(in the rows, 128 means zero)
First come named moves, each a turn or a mirror, each shown by rows before and after it. For each pair of rows after them, which moves, in which order, take the first row to the second? The first pair is done for you.
R (before => after):
[107 133 121 110 135 145 155 130 114 135 143 143 137] => [106 131 132 116 137 149 159 117 126 135 143 139 137]
[124 120 150 145 131 141 129 135 103 170 122 106 157] => [128 123 142 142 133 136 124 144  92 173 121 110 153]
[148 116 113 126 119 116 123 133 151 119 122 126 116] => [149 116 112 128 118 114 120 136 149 120 124 122 116]
[127 122 137 141 122 112 119 135 127 149 120 114 125] => [127 123 135 139 122 109 122 136 125 148 119 117 124]
X (before => after):
[125 134 128 133 131 141 150 129 101 125 133 137 131] => [128 138 136 127 128 153 148 113 125 129 139 128 139]
[124 127 120 125 131 108 103 135 111 129 118 140 126] => [128 134 131 117 125 133 100 117 151 129 126 123 135]
[115 128 138 125 141 150 160  89 120  81 131 152 143] => [124 134 118 118 128 140 186 109 139  85 129 152 135]
E (before => after):
[125 103 121 127 111 131 165 114 127 114 136 122 127] => [115 108 133 124 127 145 134 100 106 111 141 125 139]
[132 112 108 133 132 105 133 136 100  91 116 163 123] => [129 110 112 134 135 107 128 131  94  92 116 164 126]
[124 134 118 114 124 151 143 121 139 102 138 133 134] => [122 136 120 115 126 156 136 119 137 104 136 131 134]
Then:
(2 to 3 moves a pair)
[118 140 110  94 136 121 106 147  88 134 134 137 129] => [114 123 127 122 144 110 106 140  75 126 130 144 120] => X E X
[131 130 126 139 107 127 152 125 135  93 134 116 122] => [120 127 131 137 126 125 130 126  95  93 135 126 127] => E X X
[125 106 122 160 139  90 117 141  80 131 108 144  99] => [123 115 163 156 149 138  84  92 109 127 122 119 118] => X X X
[133 145 136 101 129 159 112 111 134 127 140 118 144] => [141 148 107  93 117 146 140 139 146 133 138 119 131] => X X X
[114 136 169 141 126 136 139 131  90 165 130 121 135] => [122 144 145 130 109 123 168 155 109 171 127 123 130] => X E X
[130 122 144 141  86 134 176 130 142 154 135 110 149] => [126 113 136 150  95 113 181 143 107 150 129 130 145] => X X X
